rotation steps, each row followed by its count of steps:
The counts run from 0 to 1457.
[ -1  -7   9   3   5  24 -11  -7   3   8  -5  11   0   4  -8  -4  11  -7
   1 -12   2   0   3   0  -7 -23  -5  15  -1   2  -2  11 -27   1   5]
893
[ -4   9  -2   6  31  17   1   3   0  13  -1  -2  20  14 -11 -12  13  -1
   2  -1   2  10 -11  -4  -9 -11 -16   8   2  -2   2   7 -10  -1   9]
1290
[  1  11   0 -17 -14   8  -7  -9   2 -14  -5  -2 -18  -3   6  -8  11 -19
   4  -3 -20 -11  10  -7  -4 -15   0  13  -1   5  13  11  -7   0  -5]
578
[ -4 -12 -10   2 -12  -3  -3   2   5 -11  14   8 -19 -10 -15   2  -6   9
   4  -9  21 -21   9   8  -4   6   4   7   7   2 -10 -11  -9 -17  -2]
1232
[-21   7   5 -16   7  17   2  -2  -7   4 -13   6  12   6  -6  13   5  -7
  19   9   2  -2  17 -12   5  -2 -19  -2   3  -6 -10   3  -7 -15  -5]
403
[  8  -3  -8   0  11   1 -13  -2   0  -1  24 -21  -5 -10  -2   4  -1  22
  17  -3  -3   7   2   9   5   2   0  12  -6  13  15  -6  -9  -8  -1]
1152
[  5  22   2  -8   4 -12 -17   2  17  -3  20   6  -2  -2   4   3   8   8
   4   3  -6 -15   7  -2 -14   7   6  -2  -1  -1   4   4  14 -20 -15]
1194
[ -4  21  -9   8   0 -14  -1 -15 -18   5  13 -16  11   8  -5  -2  12  -9
  17   2 -15   0  11   4   9  -4  12   9  -8  10   2   4  -9 -10  -7]
315
[  4  -2   6  13  10  -1  14   0 -16  -1   9  -4  -7   1   2 -10   9 -27
  -4  -9   2 -11   9 -15 -11  -1   4  21  -4  -4   3   8  15  -4   3]
127
[ 17  10   0 -11   7  15  -8  -2 -13 -16   5  -2 -15  -6   4  12  10  -1
   7  -2   9  -6   2 -16   1  10 -10  -6  -4 -15  21  -9  17  -1  -5]
604
[-15 -10  -2   9  13  -7   0   5  -6  -3  10   2   7 -13   9  -5  -3  -1
   1   9   1 -16   0  -4  -2  10   7  -3  -2 -26  -4 -10  23 -16   2]
1076
[-18 -16  -7  -9  -7  12  13 -19 -11   0  -4 -20  -5   6  -4  -5  -2 -14
  -5  -1  -2  -3 -10  12   6   2   3  20  -6   3  -8  -3 -13  -3  13]
527
[  3  -2  -5  -5  18  13 -11  -2   7   5  13 -22   6   0  -2   3   2  17
  20   5  -4  13  -6  16   3   0  -4  15  -7  11   9   3 -18  -3   1]
1153
[ -1  19   1 -20  12   8 -16  12  -2  -5 -14   7  12   3  -8   6   0  10
  11  17  -6  -7   3   0  -3   4  -6 -12  -1 -16   2  -4   2 -15 -11]
1328
[-21  -9  -2 -27   2   7  12 -12 -18  -5   0 -10  -2   5 -10   1  -3  -5
  -4   6  -4   2  -1 -13  12   5 -16   8   4  -3   2 -13 -13 -12  14]
949
[ -8  16  -4  -6  -1  -7  -3  -3   4 -13  16  -4   5 -14   6 -10  20 -12
   5  11 -11   2  12 -20  18   4  -8  -4  -1  -5  -1 -10  15 -13   8]
511
[ -7 -17   0 -10  -1  -7 -21   2  -6  -8  19  11 -10   3   0   4  -6   9
  -2   3  -4 -16   7  -9  -5  -1   6  -7  -2 -18   8 -11  14 -11  -1]
971
[ -1  14 -24   2   7  -1  12  -4  -9   3  23 -12   9  -2 -19  -3  -2   3
  -4  -2  17   1  -5  -2   1  17  -2   0   5   2 -14 -12   9 -14   2]
395
[-11  -7  10   6   5  11  10  -3  -6  -9  -8   5  -4  -7  -2  -8  22 -19
  -5  -6   5 -11  -2 -14  13 -11   6   9  -3 -10  -5  -4  -7   6  26]
895
[-16  -8   9   6  11  10   0  -3  -1  12  12  13  14   5 -13   6  -2   4
 -13  -9  20 -15   5  -5  -5   2   4  -6  -6 -13 -20  -7   4 -16   6]
215
[  2   9  -1  10  13   6  18  10  -8 -11  -9   7  -4   2  -8 -18  22 -14
   8  -9   6 -11   0 -15 -11 -12  -4  10  10  -8   0  10   4   3   4]
1292
[ 10 -10   2  18   8  -1 -24   0  -3   5  15   1   1   1   6 -22  11   2
  -1 -12   3  -2  -8   7 -14 -14   1  13 -11   1   8  -7  -5  -1  -3]
587
[-13  -1  -5 -30 -13  13   3  -1  12 -10 -11 -10  -7   2 -23  -1   0   5
   1   9   4  -4  -3  13  11  12  -6   7  -4   3  -9  -5 -14  -4  12]
25
[-17 -29  -2  -8  -9  10   3 -11  -2   5  13   0 -16   4   1  -6   6  -9
   7 -14   4 -11   9 -14 -10  -3 -12  16  -1   3  -6  -4  -4  -5  -2]
947
[ -8 -13  -2 -15 -16   3 -14 -12 -15  -2   8  -2 -12   7  -5  -2   9  -3
   8  -3   8  -2   7   2  16   5 -16   6 -12   6   0 -25 -13  -1   2]
445
[  3  32  -4   4  10 -10  -1  -3  11 -11  16  -7   6 -10   4  -2  22   6
   7   0   1  -9  -7  -2   6   1  15  -7   2   4   1   1  -2 -16   5]
449
[  7  14   7  17  14   1 -11   0 -18   2  16   1  18 -12 -12  15 -14   3
  -8   1   5  -7  13   0   2   1  21   0  -5  -6  -2  -6  -3 -23  -4]
1444
[-19   1  -8   2  -1  -8   6 -14   0  15  18  10  -2  26  -2 -14  21 -11
   5  -5   4  -7  -4  -3 -10  -4  -6   7   3   1 -14   4   0  -9   1]
1344
[ -4 -23   8  12  12  15 -14   1   3   1  -5  -5   5   4   1  -6  -9  -2
  -1  13  -7   7   3  21  -7 -12   2  22  -7 -10  -5  14 -13  -2   7]
347
[ -8  10   7   3  10   0  14  -6  10  -4   6 -22   2  -6   7  12  19  -7
  21   3  -8 -11   7  -4   2   5  18  12  -3   1   2  22   5  -6   4]
1218
[ -7  -3  10 -19  13   1  -8  11  -8 -12 -17  10   1   5  -8  -3  11  10
  10   0  -8 -23   2 -13   1  -3  11  -8  -1 -10  16  -7  -4  -3   6]
361
[ -6   1  -2 -14  -5  15   6  -5  26 -21   8   0 -16 -19  -5   7  -3   5
 -12   4  11 -10  -7   2  -2   9  -2   3   9  -7  -8  -4  -1 -19   8]
132
[  5  23  -1   4   0 -14 -11  -2 -10  -4  26 -10   3  -1   6  -7  17  -8
   8  10 -11   5  11 -11  13   5  -4   3  -6   2  10  -9  15 -10   1]
512
[  3 -13  -9   8  12  24  -4  -3  -9   9  12  -4   5 -10   1  -4   8   2
   4   0  19   8  -1  -7   1   3 -18   0 -14 -12 -12 -19  16   0   4]
258
[ -4  10  -5   8  21  -3   2   1  -7  11  -1   1  11  16 -12  -3  13   7
  21 -10   3 -13  -3   8 -15  -5  15   7  -3   8   0   6 -16  -9 -15]
253
[  8 -16 -16  10  -1   8  -9   6 -10   4   9   6  -6  21 -20 -22   5   3
   5  -5   5   1   3   6 -19 -13  -8  13  -6  -2  -1   4   5  12  -1]
85
[ -1 -13 -16  17  -2   5 -13  -1   9   3  19  10  -1   1 -10 -16   7   4
   5  -8   3   4   6   6 -15 -21   0   9   1  -4 -12   7   4   3  -2]
283
[ -1  15   9 -12   1   3   6   0  -6  12   1  -1  11   5 -18  11  11  -4
   7 -12  15 -19  10  -5   5  13  11   8 -11  15  -8  -6 -12 -17   2]
780
[-12   0  -7 -12 -15  10  -4 -13   2  -4   1 -11   6 -23  -7   2 -13  -3
   1  12  -5  -1  10   9   9  10  -4   7  -6  -2 -16 -12 -11 -22  -6]
992
